One vector is turned by the same rotation once a step. Each row is the vector after some number of steps, and that number follows the row.
The counts run from 0 to 414.
[-29.7   3.8  14.9 -14.9  -3.5   6.2  10.4  -7.0  -3.1  -2.6 -24.7  23.1
  12.5  21.8 -35.0  -4.9 -12.1  12.8   5.8  41.0  21.4  14.4 -12.1  -5.2
 -31.1  -2.7 -12.0  14.0  -9.4  -7.5 -20.3  19.8   1.2  14.6  -8.2  29.5
   4.7 -21.0   6.0   8.0  -4.2   3.5 -13.8 -11.3  -5.4   6.3   8.2   0.2
  23.5 -19.1  -4.1  -5.6  -4.5  14.8   1.0 -22.2  -9.7]
31
[-21.0 -18.9  -4.5  -3.1   5.7   9.5  -1.4   3.2   9.4 -10.1 -17.5   7.3
   4.4  20.7 -22.0   3.5  -3.0  10.8  10.8  41.4  26.8  25.4 -31.6  -5.4
 -19.2  -5.7 -14.4  29.7 -17.4 -11.4  -3.7  -0.2   6.7  16.1   1.6  29.2
   3.2  -7.4   2.2 -11.3 -15.2   8.0  15.5  -9.9 -11.0  -5.9  21.5  14.6
  25.4 -13.3  -9.0   3.6  -4.5  27.2  10.2 -30.9   8.9]
365
[-38.0  17.9  12.2 -12.9  -1.8  19.9  -0.2   1.3  -7.2 -13.6 -38.8  18.5
  10.3  10.8 -11.2  15.0 -13.3  27.7  -8.3  26.2  17.3  18.7 -20.6 -33.0
 -16.7   7.1 -15.3  15.5 -18.2  -5.6   9.9  19.8   6.2   5.7  -3.5  31.5
  -1.1 -17.5  14.7   3.6   5.3  -6.1  -3.4  -8.3  -9.8  16.0   3.5   9.3
   6.0  -8.5  -2.8  -9.4 -19.8  25.6   0.0 -12.7  -7.5]
75
[-25.6  10.6   2.1  -0.5  23.1   4.0   1.5  -9.2   4.4  -6.3 -32.9  16.4
   9.2   8.6 -16.5  -9.6   5.7  12.1   5.2  30.8  40.0  22.2 -10.1 -34.1
 -14.4  -7.0 -18.9  28.3  -4.7  -4.6   9.6 -14.5  10.0  21.9  -3.5  10.9
  -7.4 -11.8   1.4 -21.8  12.7  10.1   5.9  -9.4   6.1  -6.1  16.8   0.4
   6.9 -15.1 -16.4   2.2   0.4  33.8  16.7 -17.4   4.0]
336
[-33.0  21.0   4.4 -13.3  -0.1  11.2   1.5   0.6 -14.9   9.6 -40.4   9.9
   9.4   2.9 -20.5   9.9 -24.0  22.7   5.7  28.0  21.6  10.5 -26.0  -9.8
 -34.8  -4.6  -7.5  19.9 -19.5 -16.2   2.7  34.6   2.1  15.9  -8.7  14.4
   4.2 -30.3   7.7   4.2   5.1   2.6  -1.4  -2.0  -4.1   7.0   2.0   5.3
  12.6 -15.7  -4.3 -16.4 -29.4   9.7 -15.0  -0.3 -10.9]
259
[-36.3   6.8   5.2   4.0  11.1  -3.1  -2.8  -2.2  -3.9  10.0 -28.0  24.5
  16.6   5.0 -35.0   4.5 -20.8  17.3  14.1  30.9   9.6   4.8 -21.0 -12.9
 -30.1   5.5 -16.6  39.3   1.1   1.6   1.9   2.7   6.3  18.9 -23.8   2.5
  -0.4 -20.4   8.0 -17.4  13.5  -2.2  -4.0  -4.5   7.1  -5.1  16.6   5.4
  24.0 -10.2  -4.0   4.7 -20.4  28.7   0.0  -4.9   0.0]
290
[-30.7   8.5  -5.1   4.9  16.5   8.8   0.3  -3.1   2.3  -0.4 -39.4   8.4
   9.4   2.7 -19.5  18.6   6.6  19.8  -4.1  29.9  14.8   4.1 -16.3 -24.0
 -32.2  -8.7 -19.6  26.3 -10.5   7.6  16.2 -13.2  15.5   7.0  -8.2   6.0
  -7.1 -13.5   3.4  -9.9   6.6  -0.2   8.4  -9.8   6.4   7.8  19.7  17.5
   5.2   6.2 -17.4  12.3  -9.2  49.9  -4.1 -18.7  12.7]
111
[-15.4 -13.1   7.5  10.7  -2.5  12.4  -2.0  -3.1 -11.2   9.2  -8.9   7.6
  11.9  19.7 -16.9  -6.4  -2.1  17.5  16.1  38.5  23.9  27.2 -26.9  -6.9
 -38.9 -15.3   0.2  28.7 -17.6  -9.4  -5.3  -0.6  14.1  16.2  -9.4  20.7
   8.0  -5.9  -8.5 -16.3 -23.9   9.1  -0.4  -5.4   2.2 -20.5   9.8  18.7
  24.3  -7.9 -12.6   7.6  -8.7  13.6 -14.9 -25.7   3.9]
185
[-31.3   7.8  12.8   9.7  -9.2  11.7 -10.4  -5.0   1.4  -6.0 -44.5   3.8
  16.8  -9.1 -29.4  13.0  -8.4  38.7  -0.9  27.7  22.0   8.9 -26.7 -17.2
 -20.2   7.9 -19.0  19.6  -8.8  -1.4  18.8  11.6  11.9   7.8   0.3   8.7
  -3.6  -4.7   4.4  -5.8   7.1  -8.3  -0.1   2.6  -4.3  16.6  10.6  15.8
   8.4  -3.3 -19.2   4.0 -10.3  44.7  -8.2 -14.5  -6.0]
109
[-31.6  31.6  19.5  -9.5  11.1  17.7   4.5  -4.9 -21.5  12.0 -30.9  21.7
   4.3  -0.9 -14.6   1.4  -8.4  27.0  -1.3  23.8  26.1  15.2 -16.2 -32.2
 -36.9 -13.6  -7.7  11.7 -17.5  -8.4  -1.1  21.4   6.7  18.6 -12.8  14.9
  -5.1 -21.8   0.5  -6.0   8.0   7.8 -11.5  -2.3   4.2  -7.2  -3.4  -5.6
   0.8 -21.4 -13.6  -6.3 -16.7  13.3 -17.7   5.8 -12.3]
247
[-33.3  24.5  17.2  -1.0  -2.1   9.2   8.5 -11.2 -11.5  14.1 -30.4  14.5
  11.4   6.5 -21.5   4.0 -20.9  29.1  13.0  28.9  23.9  13.9 -10.8 -20.0
 -40.4  -5.0  -4.7  23.2 -12.2  -7.7 -10.3  28.7   3.3  11.5 -18.5  13.0
  -1.1 -17.5   5.8  -5.7   7.6   5.2 -11.9   1.7   3.7  -7.5  -2.9   2.1
  15.0 -24.2  -5.0  -8.8 -19.4  13.3 -20.5  -3.2 -13.7]
248
[-25.9   2.2   2.4   6.3 -11.2   3.9   4.3 -16.7   2.5  -4.6 -38.4   1.9
  29.1  11.1 -24.9   8.4  -6.3  23.9   1.9  36.7  19.6   9.5 -18.8 -11.3
 -26.2   5.2 -18.6  37.4  -5.5  -6.8  15.9  -2.2  14.7   4.7  -1.0  18.3
   4.6  -9.8  10.1  -0.1  -0.3   1.3   3.4  -7.9  -1.5  15.0   6.2  26.9
   9.6   6.3  -3.9   9.4 -12.3  27.9  -5.7 -38.6  -1.4]
121
[-34.1  -1.9   6.0  -3.9  -6.2  10.7  -9.7  11.6   3.2  -5.2 -28.1   1.3
   9.8   9.1 -22.0  20.9 -16.6  33.3  -0.3  28.5   8.5  18.9 -40.0 -10.0
 -20.6   8.9 -17.0  22.2 -17.2  -2.6   4.4  24.3   7.7   7.5  -1.6  24.6
  -3.8 -14.0  12.6  -0.4   1.3  -9.3   3.3  -6.4  -5.6   7.9  19.2   8.4
  22.0  -3.6  -1.0   2.4 -27.8  32.4  -3.7 -20.7  -3.8]
87
[-16.9 -11.3  -8.5   1.8   8.7  11.4   1.0  -4.7  -2.3  10.6 -20.2  -5.9
   9.3  17.8 -17.3   1.4  -5.6  10.8  15.9  40.8  27.8  21.3 -21.5  -1.6
 -37.3 -18.2  -2.8  26.3 -29.4 -13.2  -1.8   1.5  16.0  11.5   5.5  19.7
   7.7 -12.3  -5.7  -6.0 -22.9  15.8  11.0 -10.6   2.5  -6.5  15.9  22.6
  17.0  -1.5 -17.1   5.1 -16.5  14.2 -13.2 -24.1  15.3]
174
[-30.5   2.8  11.5  -1.4  -4.7  -1.3 -13.6   8.7  -9.0   5.6 -25.3  11.8
  18.7   2.7 -32.2  11.1 -25.9  28.9   6.7  25.7  13.3  15.6 -42.5  -3.9
 -23.8   0.5 -11.7  32.6  -6.6  -5.8   9.7  22.5  -1.0  23.9 -16.8  10.1
   3.1 -21.7  10.6 -16.9   8.6  -0.9   1.3  -4.9  -1.3  -5.8   6.9   1.0
  21.6 -17.7   3.0  -2.5 -28.2  13.6  -4.9  -2.1 -14.9]
278
[-18.8   6.7  10.4  12.9  -8.2  12.7  -7.1  -8.4   1.2  -3.9 -33.8  -7.7
  15.4  -6.3 -15.4  -5.5  -0.9  34.3  10.0  29.1  49.1  26.5 -19.2 -14.2
 -22.8 -14.1  -9.4  19.6 -20.0 -18.1  18.9   9.8  12.4  16.2  12.9  12.4
  -4.8   5.7  -4.5 -20.4  -2.9   7.5   7.7   6.3   1.2   2.5   5.4  17.5
  -0.1 -10.5 -23.9   1.4  -3.9  32.4 -14.7 -12.8  -1.9]
150
[-22.6  -5.6   2.0 -12.0   4.7  14.2   9.4   2.2  -5.9  -0.6 -21.9  15.9
  -0.5  18.4 -16.4  12.3  16.7  15.1 -11.4  38.1  16.4  14.9 -10.6 -19.0
 -42.1 -20.6 -13.1  17.6 -21.3   3.2  -6.6  -8.5   9.5   8.9  -5.8  40.5
  -1.1 -17.3   2.1   4.7 -15.2   8.2  -4.7 -20.7  -2.8   1.9  14.8  15.6
   9.8  -3.4  -7.6   9.8  -0.4  23.3 -10.2 -39.0   4.5]
403
[-20.9  11.0   6.6   5.7  13.6  14.4  -3.4  -6.6  -2.5   0.0 -35.2  -2.6
   6.8  -4.7 -10.9  -4.2   7.3  23.6   3.3  27.0  43.8  24.7 -16.7 -23.7
 -25.0 -20.1  -8.7  15.5 -19.1 -11.6  17.9  -0.8  19.9  16.2  11.4  10.0
  -6.8  -1.5 -10.8 -18.8  -0.5  11.0   8.9  -1.1   7.5  -0.6   8.5  13.5
  -6.7  -2.3 -28.0   6.8  -3.7  32.6 -10.8 -12.4   6.7]
153
[-24.2   0.8  12.2 -11.0   8.9  23.3   0.8   0.8 -12.1  -6.1 -29.0  14.3
  -1.5  13.1 -13.4   4.4  13.8  17.7 -17.6  35.4  18.4  14.0 -11.9 -31.6
 -39.4 -14.4  -9.9   8.3 -24.5  -2.0   0.0  -1.1  15.6  12.8   2.9  37.2
   0.5 -14.4  -4.3   8.2 -12.2   5.3  -6.0 -17.7  -2.5   3.9   9.0  10.1
  -1.4  -4.0 -19.7   5.0   6.0  25.9 -10.8 -32.2   0.4]
400
[-21.1  -4.3   9.7  13.9  -2.6  16.5   1.0  -7.7  -8.8  13.9 -17.3   6.0
   6.9   7.9 -29.7  -1.2  -5.1  19.5  21.5  38.3  23.7  14.3 -20.0   1.2
 -45.8 -20.6  -0.5  19.5 -23.4  -5.3 -10.5   9.3   4.2  12.1  -6.9   9.1
   4.5  -2.6  -9.5 -13.4 -18.6   6.3  -1.3   6.3  -3.8 -11.5   7.0  15.5
  21.8 -14.8 -23.5   2.3  -9.1  26.5 -22.9 -14.1   0.7]
196
[-20.2  -2.0   6.1  13.4 -13.8   8.2  -3.1 -11.9  10.1   1.8 -24.0  -8.2
  19.2   2.4 -17.9  -2.2  -4.5  36.0  15.8  30.7  40.3  26.4 -19.5  -7.3
 -25.2  -7.7 -12.2  31.7 -11.9 -15.4  12.6   4.8  14.1  11.6   4.8  12.0
   0.5   7.9   3.5 -17.2  -6.3   8.4   8.9   6.1  -2.6  -3.1   9.5  19.7
  13.5  -9.7  -8.4   9.7  -5.5  32.0 -14.6 -25.8  -4.9]
147
[-31.6  18.5   0.8  -2.4  20.0   0.9   9.7   2.9 -10.8  23.9 -20.7  16.5
  -4.0  -0.2 -18.6   8.8  -1.9  21.6   5.0  28.2  23.0  14.4  -7.7 -19.6
 -45.3 -23.2  -8.7  21.3 -15.1   6.7 -10.5  10.3   2.2  17.6 -23.8  12.8
 -11.2 -24.5   3.0 -12.7   6.8  13.0  -6.2  -8.1  12.1 -20.7  13.6  -7.0
   7.7 -23.4  -8.8   5.9 -20.2  21.6 -17.1  -0.3   1.2]
242
[-29.2   8.2  18.1 -10.7  -1.1  10.6   6.6  -8.0  -3.4  -1.8 -32.0  25.2
  11.6  16.5 -39.6  -7.0 -15.8  11.2   7.8  43.0  22.6   8.4 -11.7  -7.3
 -34.3   0.5 -11.6  10.8 -11.7  -9.5 -20.8  21.0  -1.8  16.8  -3.0  25.3
   2.6 -17.7   2.9  10.9  -1.4  -2.1 -14.5  -7.5  -6.8  11.5   7.0  -1.0
  24.0 -17.7 -13.8  -8.4  -4.5  21.4  -2.8 -15.2  -7.0]
27
[-22.3  -1.0  14.7  12.0 -13.5   7.0  -6.2  -9.1   8.3  -3.2 -24.9  -4.7
  19.9   6.8 -17.4  -8.1  -2.9  37.0   7.4  29.3  40.4  29.0 -20.0 -14.5
 -19.3  -3.4 -10.7  30.9 -10.3 -13.7  16.8   6.7  16.8  18.6   4.9  17.8
  -1.6   3.4   4.0 -20.0  -4.9   7.8   4.5   1.7   3.7  -4.8   6.3  16.4
   8.7  -8.7  -8.0  11.0  -8.2  24.8 -11.9 -27.7  -6.5]
143
[-22.1   4.9   8.2   3.4  16.9  16.8   3.6  -4.4 -17.0  15.9 -18.7  18.8
   1.2   7.1 -23.7  -1.9   8.9   7.6   7.5  35.4  22.8  12.1  -9.0 -21.2
 -46.8 -30.1  -0.7  10.2 -20.4  -1.1  -8.0  -7.5  11.7  15.5 -12.1   9.5
   2.7 -10.3 -16.7  -8.8 -12.3   8.0  -5.2  -6.7   6.3 -17.1  11.0  11.3
   7.6  -8.6 -33.1   7.0  -2.0  25.3 -16.2  -8.4   7.8]
201
[-23.1  -9.0  14.4  -4.8 -17.3  14.1  -2.1   4.2  -3.5  -5.2 -20.5  -0.8
   7.6   6.2 -20.2  11.6   0.7  36.4  -4.5  38.2  25.0  18.6 -26.7  -4.0
 -36.4  -8.4 -11.5  14.4 -20.9  -9.1  -5.4  22.0   3.8  13.9   0.6  36.8
   0.6  -4.3   3.6   2.4 -19.1   0.0  -6.2  -5.7  -7.7   5.0   4.9  14.4
  11.8 -15.8  -4.6  11.1  -7.9  22.6 -20.6 -37.3 -11.1]
409
[-24.8  -1.8 -13.4  -5.0   9.5   5.3   0.2  -5.0  -0.6  -2.2 -35.1  -0.1
  13.1   4.4 -20.6  11.2  11.4  19.6 -10.9  33.3  25.0  11.4 -21.9 -12.8
 -31.6 -12.8 -22.1  30.2 -12.3  -3.3  22.2 -13.2  21.6  11.5   2.0  19.7
  -0.3 -16.3   3.0  -5.6  -0.1   6.2   9.8 -22.9   5.6   7.6  17.7  19.4
  -0.3   7.8  -7.1  16.5  -9.9  28.7   0.9 -34.5   6.8]
126
[-27.9   2.0 -16.7 -10.0  22.6   9.5   4.8  -5.5   6.9  -5.2 -42.3   9.4
   4.9   9.8 -21.5  -0.1   2.6   2.0  10.4  37.2  37.3  22.0 -13.1 -18.7
 -20.0 -11.1 -17.4  25.2 -16.6  -8.5   5.5  -9.9   8.5  15.4   6.2  16.3
  -5.4 -15.4  -0.3  -9.0   2.2  12.9  15.5 -12.6  -3.8   5.5  24.7   7.3
   8.3 -11.1 -19.0  -5.8  -3.5  34.7  14.6 -14.7  13.2]
347
[-24.1   9.0  19.1  -5.6  -1.6  -4.6  -9.4  -6.4  -2.3 -10.6 -35.7  14.0
  26.8  10.7 -35.1 -11.2 -10.9  24.9  -1.0  26.8  30.5  16.9 -31.5 -12.1
 -16.6   8.2 -18.9  23.7  -5.4 -12.0  15.2  13.0  13.7  23.5   4.5  20.3
   2.6 -18.5   5.0  -7.1  11.7   1.8  -3.3 -14.3   5.2  13.1   9.0   1.4
  12.1  -8.1  -1.6   1.3 -11.4  13.0  14.0 -19.7 -10.9]
315
[-30.8  13.7  10.9   2.3   8.6  13.1  -9.6  -5.0  -3.4  -8.8 -49.6   8.7
  13.7  -8.2 -21.9  13.7   3.4  26.2  -7.8  26.4  23.4   8.5 -19.5 -28.4
 -24.6  -3.8 -19.2  13.6 -12.9   0.7  23.5  -1.9  21.1   8.9   5.4  10.2
  -6.5 -10.3  -2.0  -6.1   6.9  -4.8  -0.2  -5.3   1.6  13.2  10.5  13.5
  -2.3   4.2 -24.8   3.8  -6.2  44.3  -6.2 -17.1  -0.1]
112
[-33.2   6.1  -5.8  -8.2   8.3   9.7  11.5   3.4   4.2   0.9 -19.6  20.5
  -1.4   8.0 -19.2  17.3  -2.7  22.0   7.4  30.6  24.3  21.5  -9.0 -21.8
 -26.4  -6.8 -20.1  30.6  -7.4   4.3 -12.1   7.0  -7.8  11.2 -24.0  25.0
 -12.9 -16.8  16.1 -12.2   7.2   1.7   0.0  -8.3  -7.0  -5.3  14.7   2.7
  19.7 -30.8   2.7   1.9 -10.8  36.1  -0.9 -15.9  -1.8]
58
